In the rows, zero is written as 128.
Each path below is one point turned by a fixed rotation once a step. After each direction that follows a path, write how fast that rotation turns it, in degrees a step (0 if it stays still).
Each turn is a multiple of 5 degrees from 10 to 175, or 0.
Each row of a path follows its step; steps can be skipped.
Rotation 1:
step 0: [124 115 120 132 136 126 123 132 128 108 123 116 131 141 126 136 127 129
 117 130 132 138 121 116 137 118 135 125 138 120 130 119 137 139 124 132
 133 129 128 140 122 134 130 127 137 137 125 131 132]
step 1: [127 134 134 114 130 136 124 139 125 138 117 124 129 125 119 117 128 124
 120 122 116 134 125 130 125 126 124 146 122 132 127 120 130 125 132 129
 128 124 116 138 136 129 118 129 122 116 114 119 118]
step 2: [136 125 127 127 123 144 135 119 122 135 125 124 141 128 130 129 132 129
 124 133 126 122 133 133 134 115 116 124 133 130 141 131 132 131 131 132
 127 140 151 130 141 126 138 119 131 128 133 133 136]
step 3: [128 130 123 125 129 132 117 131 126 116 144 123 130 127 118 122 134 127
 135 125 146 147 117 126 124 120 131 121 134 119 118 125 139 138 125 122
 125 133 128 124 123 118 120 125 124 125 116 130 123]
step 4: [137 124 125 127 119 135 120 139 121 127 112 125 138 114 125 136 138 119
 127 125 119 131 129 124 131 133 140 139 130 143 129 118 124 128 130 130
 134 129 123 130 130 130 128 133 133 119 144 124 116]
step 5: [134 134 123 130 130 136 133 124 126 124 130 128 126 129 136 116 128 128
 110 126 135 120 126 141 121 121 126 121 125 134 128 136 131 128 140 138
 124 140 128 117 147 123 129 146 127 126 123 138 133]
step 6: [110 120 125 131 120 127 139 136 128 116 142 107 138 123 115 131 128 129
 126 133 139 129 130 126 135 128 125 130 130 125 131 126 136 134 116 120
 123 131 127 117 125 127 135 127 130 132 131 119 120]
step 7: [128 125 126 143 122 137 110 122 139 132 125 130 130 121 133 125 137 118
 130 112 126 124 129 132 140 126 126 137 124 134 121 114 133 119 137 124
 128 126 108 131 128 127 120 127 135 122 124 131 128]
step 8: [127 129 133 115 131 132 137 122 112 125 128 123 143 120 137 127 124 122
 122 136 127 126 142 134 132 126 137 122 132 136 124 136 124 121 130 124
 124 123 129 122 147 128 120 129 120 141 131 133 141]
step 9: [121 115 118 137 123 124 132 128 115 121 142 135 128 126 121 136 123 143
 124 128 133 126 116 129 142 128 115 123 128 120 126 127 140 141 126 140
 131 128 120 122 123 133 114 125 127 124 125 131 126]
step 10: [127 131 140 130 123 145 118 135 129 128 133 134 129 133 127 141 134 124
 128 133 121 139 136 134 127 145 129 141 123 141 125 119 128 118 123 123
 122 123 123 126 131 130 124 129 145 132 116 122 125]
step 11: [121 138 129 128 140 132 123 127 116 133 132 133 139 129 149 126 123 121
 117 128 131 115 136 145 136 126 136 125 130 123 133 127 130 141 142 134
 133 127 135 125 124 130 132 126 127 124 135 129 137]
Directions:
[128 128 128 126 129 125 128 126 129 131 129 127 129 125 130 128 126 129
 129 126 125 128 127 131 129 129 130 126 129 126 131 127 129 129 131 130
 124 126 132 128 133 127 127 131 129 129 128 127 126] : 115
[126 127 128 128 129 129 129 128 123 130 125 127 127 126 126 127 127 131
 125 130 125 126 127 124 125 126 128 127 126 127 127 127 128 126 127 130
 128 130 127 128 129 131 126 133 126 128 128 128 129] : 95
[132 130 127 127 127 132 127 127 130 128 128 129 128 129 126 128 128 128
 130 128 125 125 130 129 132 129 126 132 128 130 127 126 128 125 128 128
 130 127 131 128 127 128 128 134 126 129 128 130 127] : 125
Rotation 2:
step 0: [127 128 135 128 126 137 130 130 134 124 137 126 116 117 128 131 127 116
 141 128 129 134 121 131 134 130 139 133 118 136 131 131 116 111 127 120
 133 129 127 137 139 120 126 124 133 132 144 121 131]
step 1: [126 133 132 113 131 135 140 115 130 130 125 121 124 130 115 124 122 121
 134 126 120 132 131 136 127 128 120 130 128 133 141 136 105 130 132 128
 133 124 130 131 126 133 122 132 138 137 136 130 132]
step 2: [133 114 126 133 129 135 115 119 125 132 123 120 121 124 116 132 127 123
 127 127 120 128 121 128 134 127 130 137 116 127 131 141 122 116 127 115
 137 131 144 133 130 128 120 134 135 139 131 124 127]
step 3: [122 126 120 123 131 130 131 125 130 130 142 131 119 112 116 122 124 118
 131 119 127 126 119 125 127 122 129 132 128 128 130 131 118 133 124 114
 130 125 124 138 127 140 130 121 140 133 147 127 135]
step 4: [128 127 131 122 142 139 123 123 137 129 127 132 120 130 114 128 129 127
 127 124 120 132 124 133 139 127 127 138 129 124 129 129 119 135 128 128
 136 111 147 126 126 136 133 130 134 142 124 134 137]
step 5: [118 123 131 138 132 134 123 125 132 133 131 127 120 113 133 131 139 110
 128 116 121 133 123 133 133 126 135 141 124 134 124 123 124 123 123 123
 126 133 138 135 141 138 123 125 130 140 133 131 127]
step 6: [121 136 131 123 130 144 141 138 133 127 130 123 123 126 124 126 121 118
 137 126 127 136 120 126 127 131 130 134 131 132 127 128 108 126 130 125
 129 114 132 125 132 147 135 130 139 132 135 129 122]
step 7: [123 126 134 132 124 138 124 122 130 131 126 121 127 134 123 131 125 126
 120 121 122 140 135 133 132 128 131 138 130 117 127 129 112 126 130 128
 136 128 142 140 137 129 120 143 131 146 133 129 126]
step 8: [131 127 120 132 130 136 126 130 138 128 131 121 129 119 130 131 132 117
 126 112 129 118 127 127 119 122 131 130 122 129 126 143 118 121 133 114
 128 126 126 133 139 141 126 135 139 135 141 124 122]
step 9: [135 135 131 124 129 138 132 136 140 123 141 128 119 125 116 134 123 128
 132 121 129 135 128 130 135 130 133 128 129 117 131 133 115 125 131 126
 141 114 132 135 131 120 133 131 138 137 139 127 139]
step 10: [132 130 132 119 137 133 125 107 140 134 128 128 127 124 130 133 137 113
 126 118 120 126 134 140 130 123 129 130 123 130 132 136 118 125 127 130
 132 132 135 131 141 126 120 129 135 142 133 132 137]
step 11: [132 124 128 129 130 137 130 131 133 131 128 119 114 120 124 128 128 116
 144 128 125 130 114 129 134 131 132 130 114 137 130 138 118 107 131 122
 136 123 128 125 134 132 129 121 134 130 138 129 130]
Directions:
[129 126 127 127 128 127 124 128 127 125 128 128 129 129 127 126 128 131
 126 126 129 124 127 125 127 125 129 131 127 124 127 129 130 129 130 127
 129 125 125 132 127 130 131 130 127 130 131 127 130] : 70
[128 128 126 132 129 130 129 124 128 127 126 128 130 130 129 129 128 129
 128 130 123 125 127 129 130 126 128 130 131 127 127 128 130 127 130 127
 129 128 127 128 131 127 123 127 129 130 125 128 128] : 130
[131 125 127 127 128 131 128 131 130 126 128 129 131 130 130 126 127 127
 130 128 127 124 129 129 127 131 124 127 128 130 129 128 127 127 128 128
 132 128 129 126 126 132 131 127 128 129 126 128 128] : 155
